Each row is where one point has got to under a steady rotation. How many ticks took it there?
The counts run from 0 to 219.
-16.1  3.0  -9.0  -0.3  0.3  -15.9  2.6  28.6  -9.4  -19.5  -12.5  20.1  3.6  -11.4  0.0  6.0  8.3  -10.8  2.8  -7.8  12.5  15.1  -1.2  -9.3  -8.7  10.9  -2.7  12.5  1.3  -17.4  -25.6  44.8  -12.7  3.2  17.1  14.9  16.2  -8.1  19.0  13.3  -14.6  -24.2  -13.9  -14.1  29.5  -6.1  -10.5  43.1  11.1  -20.2  9.4  20.4  8.6  -27.4  13.8  -5.4  -31.1  -11.0 | 7
-24.5  -1.6  -12.5  16.5  -1.4  -10.1  0.1  22.6  -21.5  -20.1  -23.1  25.4  5.5  -12.2  4.7  -0.4  10.5  -15.6  -7.1  -1.2  20.6  13.3  0.1  2.6  -9.9  -3.9  -2.8  7.6  -1.2  -18.7  -21.5  39.1  -20.5  -4.1  9.2  4.5  8.3  -11.9  15.3  4.5  -18.6  -19.4  -9.4  -14.9  31.5  9.2  -22.7  36.5  11.2  -25.4  14.0  21.4  11.3  -29.1  4.8  3.8  -22.6  -8.7 | 143
-17.2  0.6  -1.1  12.6  -16.8  -6.2  7.2  17.5  -9.3  -27.9  -22.9  27.7  -10.2  -10.7  0.3  5.3  20.0  -7.4  -11.8  -4.1  6.9  22.3  -17.9  12.8  -2.0  6.1  -3.2  7.8  -12.7  -9.4  -16.2  28.9  -30.9  2.6  14.5  6.3  30.4  -9.6  6.4  12.2  -21.9  -20.8  -8.9  -14.3  26.3  9.9  -16.1  26.7  13.3  -23.2  15.4  10.9  -4.9  -38.9  2.4  13.2  -24.6  -5.1 | 48
-23.1  1.0  -9.3  -10.5  -12.8  -1.7  21.2  23.6  -12.4  -30.9  -27.7  19.8  -3.3  1.5  5.5  8.1  21.9  -7.4  -6.7  9.6  26.2  -9.2  -20.7  9.1  -24.4  9.3  10.2  3.4  -6.7  -34.1  -24.4  26.7  -7.0  -10.0  16.2  14.7  16.8  -8.1  1.6  19.9  -16.9  -8.7  -17.7  -24.3  10.5  0.1  -3.2  26.2  17.5  -20.5  3.7  15.4  -0.5  -26.0  6.8  5.1  -19.0  9.3 | 150
-16.4  3.2  -8.2  6.8  3.7  -9.4  2.9  21.8  -4.0  -26.2  -10.8  16.1  0.3  -13.8  -1.5  8.6  13.8  -14.3  5.2  -4.8  6.3  12.5  -11.5  -8.6  -7.2  8.6  0.3  5.9  -1.1  -17.5  -26.4  49.0  -14.6  -1.8  12.9  11.3  10.6  -3.3  17.5  12.1  -11.7  -18.9  -17.5  -12.1  24.4  -1.9  -12.6  49.6  16.9  -22.0  5.9  21.1  13.2  -30.3  14.8  -2.8  -27.9  -3.8 | 8
-12.5  5.7  -19.8  0.9  -10.5  -12.9  13.4  19.9  7.9  -10.6  -23.6  6.7  1.3  0.1  -1.6  9.2  9.8  -11.4  11.8  -9.9  10.3  4.3  -15.8  5.6  -4.2  1.1  -6.9  1.1  -3.4  -26.3  -37.7  37.4  -6.5  -0.5  -1.4  8.2  10.5  -14.5  17.0  24.3  -19.0  -11.0  -25.3  -21.2  22.5  0.3  -33.8  35.2  9.1  -13.2  -8.3  21.1  7.0  -42.5  11.5  6.2  -12.6  7.1 | 104
-11.5  8.5  -18.4  -5.9  -25.8  -4.5  12.4  10.5  -7.3  -29.1  -7.0  21.2  -5.1  -5.8  9.1  5.6  20.1  1.3  -18.6  -4.3  2.3  13.8  -17.9  4.0  3.1  23.5  9.4  6.5  -6.2  -18.9  -29.0  21.3  -9.7  18.9  2.2  6.7  23.5  -6.3  7.4  25.5  -17.9  -14.4  -24.6  -17.6  30.2  4.9  -20.4  24.3  13.3  -7.3  2.7  7.0  -12.8  -48.0  -1.3  3.7  -27.4  1.1 | 61
-25.9  12.4  -6.4  1.6  0.1  -12.1  5.9  27.9  3.4  -13.0  -17.7  16.2  -12.0  -6.3  -1.9  8.4  12.4  -21.3  -3.2  0.1  19.9  1.1  -20.8  -2.4  -23.0  5.8  13.6  10.5  2.8  -29.6  -25.8  28.9  -8.4  6.9  31.4  31.4  7.0  0.5  18.3  24.5  -18.3  -11.2  -18.0  -13.1  12.5  -1.0  -14.5  27.5  13.1  -18.3  -14.1  11.8  8.8  -28.5  21.6  1.3  -27.4  9.7 | 122
-19.7  10.3  2.3  9.1  -1.4  -14.6  -10.8  15.3  4.1  -25.1  -9.2  12.0  -1.0  -1.5  6.0  5.6  10.6  -15.9  4.4  -12.7  13.0  23.6  -6.9  -2.5  -7.5  3.7  4.5  4.0  -12.3  -13.7  -27.8  32.8  -12.4  4.8  11.1  12.8  15.2  13.9  25.3  17.4  -24.8  -17.6  -17.4  -10.7  17.7  2.0  -33.9  47.5  11.3  -15.7  -1.6  15.3  9.2  -35.5  11.2  6.9  -21.7  4.6 | 117
-16.2  12.4  3.8  -3.4  -32.0  -20.2  6.5  14.5  -7.2  -2.2  -25.9  38.3  -17.4  8.9  17.2  2.5  12.4  -11.4  -4.9  -3.7  26.6  9.9  -17.7  12.2  -18.9  7.3  9.9  2.9  -5.9  -27.3  -26.1  15.7  -10.4  13.0  8.0  13.2  16.7  1.3  13.2  27.0  -32.4  -3.2  -13.8  -4.5  14.0  5.9  -24.2  10.0  13.5  -14.0  -10.8  16.0  -11.1  -39.8  -5.0  1.7  -14.2  14.6 | 202
-16.6  1.7  -30.0  5.5  -14.9  -10.9  4.8  19.0  -13.0  -26.8  -12.6  19.6  3.0  -8.5  -3.2  -3.1  7.6  -3.0  -24.1  -4.6  15.3  13.9  -6.3  0.2  0.8  10.2  -1.1  10.8  4.3  -19.3  -30.0  20.0  -20.4  12.6  8.7  6.2  16.8  -16.2  7.2  14.9  -15.7  -16.2  -23.0  -25.0  43.0  15.8  -27.2  23.0  5.6  -10.3  4.0  6.2  -2.2  -39.7  7.0  3.7  -22.6  -4.3 | 170
-20.8  4.5  -17.9  -12.2  -23.8  -0.5  15.9  25.3  -19.4  -28.8  -21.1  16.8  5.9  -4.9  16.2  3.1  21.6  -0.8  -18.7  5.5  28.7  2.7  -6.1  10.2  -14.2  16.8  12.7  4.7  -12.7  -28.4  -22.4  25.8  -3.9  3.0  11.5  15.6  24.5  -2.4  5.2  26.2  -11.1  -18.9  -18.4  -17.5  18.0  1.6  -8.1  23.2  17.2  -13.4  9.4  9.4  -14.1  -31.7  1.0  8.5  -22.3  5.1 | 152
-15.0  6.4  -7.8  1.5  -15.6  -10.6  10.5  10.1  -1.5  -14.0  -19.0  35.0  -11.2  -4.8  -5.2  -0.7  17.6  -7.1  -13.7  -13.2  7.7  8.8  -19.9  5.4  -2.3  13.7  -7.5  -1.8  1.5  -21.6  -27.9  21.9  -21.0  12.8  0.2  -7.4  19.0  -11.7  17.1  9.4  -25.9  -6.5  -21.4  -19.3  32.2  21.7  -34.6  15.9  6.2  -14.2  2.4  17.2  -4.9  -43.8  -5.4  -3.1  -16.6  -7.4 | 64
-24.4  7.7  -5.8  -4.1  -17.4  -20.7  2.1  17.9  -13.8  -19.6  4.4  23.8  -0.9  2.3  15.2  13.2  14.5  -8.7  -13.0  -6.0  9.8  20.5  -7.5  2.0  -6.8  9.0  20.1  14.0  -6.6  -5.9  -27.7  23.6  -13.8  13.2  13.5  13.0  25.7  -6.3  10.8  28.3  -23.3  -1.1  -14.1  -11.6  36.3  -12.3  -20.8  28.6  0.3  -4.7  7.5  12.0  -10.1  -36.0  -3.4  -0.7  -40.5  -2.2 | 73
-22.4  2.1  -6.0  -9.8  -15.4  -11.4  5.2  16.1  -13.5  -22.4  -1.6  24.8  0.2  -0.7  12.8  8.5  23.5  -0.4  -17.3  -10.7  10.6  15.7  -8.2  5.1  -4.1  19.8  6.2  7.5  -9.3  -7.8  -28.1  21.2  -10.1  13.0  6.7  0.3  34.2  -1.8  21.4  18.9  -24.4  -6.7  -15.5  -20.3  37.0  2.6  -26.5  22.5  -0.8  -6.4  10.2  9.4  -15.7  -40.3  -9.2  -1.8  -32.4  -14.1 | 181
-21.5  3.0  6.9  -5.8  -11.4  -15.8  -2.2  18.3  -4.0  -35.5  -19.2  33.4  -8.6  9.9  -1.7  -6.1  15.4  -10.0  -8.1  -0.9  27.5  8.5  -17.1  5.7  -24.9  7.8  7.7  6.2  -7.5  -14.4  -25.0  13.6  -23.7  -8.3  28.9  14.8  28.0  6.3  1.2  16.7  -28.7  -11.1  -10.9  -20.2  12.4  6.5  -17.5  29.5  15.0  -21.6  -0.2  11.2  -6.9  -21.8  5.9  5.6  -22.2  9.9 | 162
-22.9  2.9  13.8  -10.7  -9.0  -22.8  6.4  20.3  -3.1  -13.1  -8.3  40.4  -15.0  8.0  0.2  6.3  18.0  -10.9  -1.0  -9.3  11.7  7.3  -18.7  1.0  -22.9  13.9  7.9  8.5  0.6  -12.5  -24.8  24.7  -19.7  0.6  21.2  6.0  28.4  -6.5  11.0  15.4  -30.2  5.3  -11.4  -15.1  22.7  -3.1  -18.4  21.1  1.2  -20.6  3.5  20.1  -5.2  -28.2  -6.3  -11.2  -37.6  -2.1 | 70
-19.5  9.1  -20.1  4.7  -3.0  -7.9  -6.3  18.2  -5.8  -36.1  -6.2  8.0  7.5  -8.0  6.8  4.6  10.1  -12.9  -8.3  -3.2  14.7  10.2  -6.4  -7.8  -6.2  10.2  9.3  4.3  -1.1  -23.2  -33.0  32.5  -6.2  4.4  8.1  14.7  4.1  7.1  17.9  17.9  -14.9  -19.7  -25.6  -17.0  23.4  4.0  -25.9  50.0  17.9  -12.9  -3.2  14.1  13.5  -34.1  16.2  1.2  -21.4  6.8 | 10
-15.8  4.6  -13.8  -5.3  -18.0  -11.1  12.5  14.2  -5.4  -15.9  -16.6  30.4  -4.8  -5.0  0.2  -0.4  15.9  -0.5  -19.1  -12.3  9.7  12.0  -11.7  5.7  -0.2  18.0  -6.2  2.3  2.1  -19.5  -30.4  23.0  -14.0  17.3  -1.6  -6.1  22.7  -12.1  16.6  12.8  -22.4  -12.5  -22.3  -22.2  35.8  17.3  -35.3  14.4  1.9  -9.5  3.8  13.3  -9.0  -46.0  -3.7  -1.5  -22.1  -12.2 | 63
-26.5  6.9  -24.1  -1.0  1.5  -9.5  2.1  26.3  -4.1  -24.4  -15.6  8.3  8.7  -7.6  0.3  0.1  9.0  -13.5  -9.5  -3.6  27.2  -4.4  -3.4  -4.9  -17.1  9.1  0.5  2.1  6.2  -32.6  -33.8  29.1  -0.4  3.8  10.9  11.5  4.2  -4.6  26.2  14.6  -18.7  -11.4  -25.0  -25.0  26.6  10.1  -31.9  33.8  4.2  -8.8  -6.0  14.1  10.7  -29.4  13.1  -4.1  -19.9  -4.1 | 12
-16.9  7.1  -12.7  6.7  -0.5  -8.1  -1.9  15.3  -4.3  -31.5  -7.5  11.3  2.0  -10.4  1.8  7.2  14.3  -12.7  -0.7  -5.8  7.0  14.2  -8.8  -10.4  -4.3  9.1  7.1  3.8  -4.2  -20.4  -29.6  39.6  -12.9  2.8  10.9  13.3  6.6  0.9  14.7  16.6  -13.9  -18.7  -22.5  -13.3  22.8  1.9  -21.1  52.8  18.7  -16.8  -0.9  19.2  12.7  -34.7  14.7  1.0  -25.2  4.3 | 9
-23.9  -2.9  -5.8  -15.2  -12.0  -7.5  13.6  23.2  -7.1  -27.3  -29.5  28.5  -1.0  9.2  2.8  -4.0  20.6  -5.4  -7.2  -5.2  36.6  -10.7  -12.9  8.8  -28.2  10.6  -1.9  0.3  -5.3  -28.0  -28.2  17.2  -9.7  -11.4  9.5  1.1  24.0  -7.4  8.6  12.7  -26.4  -4.0  -17.2  -32.1  15.7  14.1  -24.5  18.2  6.5  -18.1  4.1  17.5  -5.7  -26.4  -3.5  0.8  -15.3  0.9 | 41
-26.6  7.0  -4.0  -1.6  2.3  -5.7  3.8  16.4  -3.1  -22.1  -21.5  19.3  1.0  -4.3  4.7  1.8  18.6  -11.9  1.3  -7.5  27.0  -6.5  -10.3  1.3  -21.0  12.0  -4.3  -4.5  -0.5  -32.3  -31.4  33.6  -2.0  -3.0  2.0  0.6  4.3  2.7  31.6  5.1  -23.3  -8.6  -19.7  -20.2  16.4  15.4  -32.9  34.7  10.8  -20.9  -2.5  24.1  12.2  -29.8  1.8  -6.7  -14.2  -5.8 | 132
-10.6  0.6  -2.1  -2.6  -15.4  -27.5  11.0  30.3  -7.8  1.0  -22.0  30.8  -7.0  1.1  5.1  11.5  3.7  -14.4  17.6  -3.8  15.1  12.3  -11.4  2.8  -15.0  -1.1  0.5  15.3  0.6  -21.2  -22.1  37.3  -13.6  -0.5  17.0  16.1  19.0  -16.6  3.8  25.5  -22.5  -11.8  -10.3  -6.7  23.4  -17.7  -7.7  26.8  9.1  -19.9  5.2  26.0  0.3  -29.8  7.6  -5.4  -29.3  3.1 | 98
-27.3  -3.4  -20.1  -8.5  -7.0  -11.7  9.0  26.4  -14.5  -28.4  -26.2  21.4  5.1  2.7  5.0  -5.0  9.0  -12.2  -9.0  2.2  40.0  -9.9  -3.1  0.1  -28.6  2.5  4.6  7.1  3.1  -34.1  -27.9  22.3  -5.5  -9.8  14.7  11.2  11.1  -11.2  5.8  17.8  -20.9  -5.9  -17.8  -27.4  20.6  5.1  -20.5  24.5  5.5  -18.4  2.8  18.6  4.9  -17.9  8.3  -0.9  -19.4  3.6 | 148
-13.7  5.2  7.0  0.0  -1.5  -17.5  -0.8  23.0  2.7  -12.6  -14.0  20.3  -2.3  -7.6  -0.2  8.6  13.7  -9.5  11.9  -17.6  11.1  22.0  -6.0  -2.6  -6.1  13.4  -11.4  4.1  -9.3  -12.6  -24.2  45.7  -11.8  4.2  8.0  8.7  21.8  1.1  27.0  10.1  -20.7  -22.5  -13.3  -10.9  21.2  -3.6  -23.3  43.5  8.7  -19.9  8.3  23.0  4.7  -30.9  8.0  -2.7  -24.6  -9.3 | 115
-22.8  9.9  8.0  -3.1  -3.5  -14.9  6.7  33.5  5.8  -4.5  -26.8  25.0  -12.8  -5.4  -5.0  0.2  12.2  -15.3  0.5  -8.6  29.3  9.3  -15.2  1.3  -25.3  8.0  -3.0  9.2  1.1  -25.8  -19.3  30.4  -14.2  5.6  30.2  22.3  19.9  -1.2  26.5  13.8  -21.1  -21.1  -9.7  -7.8  12.6  1.4  -15.0  20.0  8.2  -23.2  -5.9  12.6  1.8  -25.4  13.2  -1.0  -24.8  -1.1 | 2
-16.2  -1.0  -16.5  -9.0  -19.9  -23.8  9.8  19.2  -20.7  -14.1  -6.6  27.9  3.7  2.9  15.3  11.9  9.9  -7.1  -5.6  -1.1  11.0  6.0  -4.3  -1.9  -7.3  10.0  14.6  12.9  0.4  -18.3  -30.0  32.8  -7.8  2.7  3.4  4.0  19.2  -19.6  1.9  26.1  -17.9  4.2  -15.9  -16.3  39.8  -10.8  -15.3  28.1  2.9  -9.0  9.8  23.3  -3.3  -32.2  -5.4  -10.6  -32.9  -4.1 | 193
-21.6  7.4  -10.5  18.6  -8.9  -12.9  8.2  11.5  -6.9  -14.1  -8.1  21.3  -9.1  -7.7  2.9  14.3  14.5  -18.4  -5.6  -5.2  -3.8  14.6  -21.4  11.4  -3.0  -2.1  7.4  10.0  1.6  -13.5  -30.0  32.6  -22.0  7.4  8.2  5.9  16.0  -18.1  11.3  20.7  -25.5  4.2  -15.0  -15.7  37.3  3.4  -27.8  27.2  5.0  -12.8  -2.5  16.7  4.9  -47.9  0.8  1.8  -28.6  -0.4 | 76
-20.3  -0.8  -18.3  -10.6  -22.0  -0.4  18.4  26.6  -20.0  -24.8  -24.6  18.3  6.1  -7.8  13.2  2.7  19.4  0.9  -16.0  0.0  28.8  4.7  -3.1  9.3  -9.8  16.0  3.2  6.0  -10.9  -26.3  -21.3  28.2  -1.9  7.5  4.0  8.6  27.5  -6.8  10.2  19.4  -8.9  -24.4  -17.5  -21.4  25.0  1.6  -10.9  18.6  11.2  -12.8  15.2  10.0  -14.7  -33.5  -0.1  7.7  -21.7  -8.5 | 153
-10.2  15.7  7.5  -10.9  -21.9  -15.9  10.3  25.0  3.9  -6.8  -24.2  30.2  -14.1  -5.9  5.7  6.0  14.9  -8.2  6.9  -6.5  19.6  13.5  -17.2  0.3  -12.3  22.4  1.6  5.8  -9.6  -27.1  -19.7  33.0  -5.0  12.6  16.1  19.1  22.1  8.4  20.2  23.6  -19.8  -23.5  -15.3  -1.6  5.8  -5.6  -9.6  27.2  16.8  -21.9  -4.2  16.4  -9.9  -34.5  9.5  -1.0  -19.4  7.3 | 111
-15.8  6.7  -14.2  -3.0  -15.4  -24.0  13.5  17.1  -12.0  -0.8  -21.8  38.1  -11.8  1.6  3.3  4.1  6.5  -15.8  -3.6  -2.6  18.6  -4.4  -17.9  0.4  -18.5  4.7  6.3  4.0  13.9  -31.5  -34.0  24.5  -12.8  6.5  6.2  3.4  3.7  -18.6  7.3  20.2  -26.6  7.3  -16.5  -12.7  27.4  4.9  -24.6  14.1  8.4  -18.5  -11.3  24.7  4.7  -34.8  -0.8  -12.2  -20.8  4.7 | 81
-20.5  10.3  -22.0  2.1  -23.2  -12.8  7.4  5.5  -10.2  -17.3  -9.5  16.4  0.5  3.1  19.0  9.4  16.2  -8.3  -9.9  -5.5  12.7  7.4  -14.5  14.2  0.7  7.2  12.1  3.5  -9.5  -22.8  -35.9  20.7  -5.4  11.7  -10.6  3.7  10.4  -6.1  10.5  27.0  -23.7  1.6  -24.5  -14.6  31.6  6.8  -35.9  25.9  8.2  -0.6  -5.0  18.6  -4.0  -49.2  -3.6  4.9  -15.7  10.1 | 197
